Families of rows that turns and mirrors carry onto each other, the same ones carrying the whole set onto itself: the rest of each named row's family, in list order:
5 families of 3 rows:
K_302: [-1.00  0.17  0.13 -1.18 -2.15 -1.16  0.83 -0.24  0.84  0.59  0.20 -1.70
 -0.06  0.31]
K_10: [ 0.34  2.11 -0.19  1.89 -0.48 -0.27  0.51 -0.34 -0.20  0.97 -0.11 -1.61
  0.57  0.22]
K_791: [-0.40  0.06 -0.79 -2.44 -0.50 -0.88  0.10 -0.27 -0.69  0.96  0.22 -1.07
 -1.09 -0.25]
K_427: [-0.26 -0.72 -0.69 -1.90 -0.61 -0.25  0.71  0.76 -0.38  0.06  1.16 -1.24
 -1.01  0.44]
K_185: [ 0.96  1.59 -1.35  1.82  0.02 -0.62  0.27  0.29 -0.25  0.92 -0.04 -1.15
  0.80  0.23]
K_740: [ 1.20 -1.30  0.33 -0.60  0.69 -0.11  0.26  1.33 -0.19 -0.73 -0.92 -3.45
  0.43 -0.37]
K_286: [-1.18 -0.02 -0.32 -1.55 -1.24 -0.56  0.80  0.72  0.67  0.11  0.12 -0.64
 -0.98 -0.93]
K_491: [ 0.98 -0.26  0.35  0.33 -0.30 -0.63  0.63 -0.49  1.51  0.00 -1.53 -3.94
 -0.08 -0.62]
K_94: [ 1.12  1.23 -0.31  0.31  0.56 -0.69 -0.14  0.07 -1.96  1.04 -0.88 -1.09
  1.06 -0.27]
K_999: [ 1.16  1.20 -0.87  1.59  0.11 -0.75  0.45  0.26 -0.40  0.51 -0.39 -0.12
  0.85 -0.61]
K_747: [ 1.96  0.64 -0.26  0.94  0.10 -0.20  0.33  0.83 -1.83  0.80  0.17 -0.90
  0.12  0.22]
K_288: [ 0.39 -0.56 -0.46 -1.17  1.32 -0.45 -0.38  0.18  0.06 -0.26 -1.31 -3.83
  0.55 -0.71]
K_925: [-1.12  0.09  0.09 -1.57 -1.46 -0.85  0.95  0.40  0.96  0.07 -0.15 -0.53
 -0.21  0.09]
K_353: [ 1.04 -0.37  0.04 -0.09 -0.11 -0.65  0.34  0.89  0.96  0.03 -1.94 -4.03
 -0.44 -1.36]
K_23: [ 0.92 -0.74 -0.69  0.12  0.18 -0.92  0.03  0.95  0.93 -0.15 -1.30 -3.77
  0.46 -1.60]

The rest of the family of K_302: K_10, K_491
The rest of the family of K_23: K_286, K_999
The rest of the family of K_791: K_94, K_288

